In the data rows, the value 50 means zero.
Some points, one per row:
vec![24, 99, 38, 60, 21, 54, 76, 8, 54]
vec![73, 22, 54, 50, 74, 49, 35, 81, 51]
vec![16, 97, 36, 55, 9, 58, 77, 5, 50]
vec![40, 69, 42, 58, 42, 51, 66, 33, 51]
vec![71, 21, 60, 43, 85, 45, 31, 79, 46]
vec![46, 66, 51, 44, 41, 51, 57, 40, 50]
vec![30, 89, 44, 52, 18, 49, 72, 19, 52]
vec![50, 58, 49, 50, 50, 48, 54, 48, 50]
vec![48, 63, 48, 55, 47, 52, 58, 45, 52]
vec![48, 73, 47, 57, 43, 50, 60, 41, 55]
vec![31, 94, 41, 55, 28, 59, 79, 15, 52]
vec![66, 44, 62, 43, 88, 42, 44, 60, 44]
vec![73, 26, 71, 35, 99, 43, 31, 70, 44]
vec![64, 20, 57, 44, 68, 48, 32, 72, 50]
14 more points follow, each with its number after it:
vec![75, 12, 60, 51, 68, 45, 34, 80, 50] 0
vec![39, 55, 47, 51, 35, 51, 56, 38, 46] 1
vec![47, 43, 55, 46, 71, 47, 49, 47, 47] 2
vec![64, 3, 60, 47, 79, 46, 26, 74, 42] 3
vec![79, 0, 68, 41, 99, 39, 13, 90, 43] 4
vec![53, 45, 53, 44, 50, 50, 46, 59, 48] 5
vec![63, 33, 60, 43, 79, 48, 38, 59, 47] 6
vec![82, 12, 60, 46, 75, 46, 29, 86, 51] 7
vec![38, 71, 46, 47, 38, 50, 57, 32, 51] 8
vec![66, 36, 59, 43, 78, 46, 32, 63, 47] 9
vec![30, 65, 41, 60, 29, 57, 65, 29, 52] 10
vec![66, 5, 62, 42, 71, 44, 21, 83, 47] 11
vec![53, 51, 42, 51, 47, 55, 53, 60, 54] 12
vec![44, 45, 45, 51, 33, 51, 49, 52, 51] 13
Which two of these numbered points are nearest to each point below, looking only along the 2 directions in which the first points spread most? Their numbers follow each, nearest first.
vec![68, 17, 53, 48, 65, 47, 32, 78, 49] > 0 3
vec![83, 0, 68, 37, 99, 45, 21, 91, 42] > 4 7
vec![69, 15, 58, 49, 71, 51, 33, 74, 46] > 0 3
vec![99, 0, 71, 34, 99, 40, 11, 99, 44] > 4 7
vec![54, 50, 56, 42, 76, 48, 44, 46, 44] > 2 6
vec![46, 43, 54, 42, 67, 47, 42, 40, 46] > 2 5
vec![58, 41, 57, 46, 83, 49, 42, 52, 46] > 6 9
vec![48, 64, 51, 49, 46, 52, 55, 49, 52] > 1 12
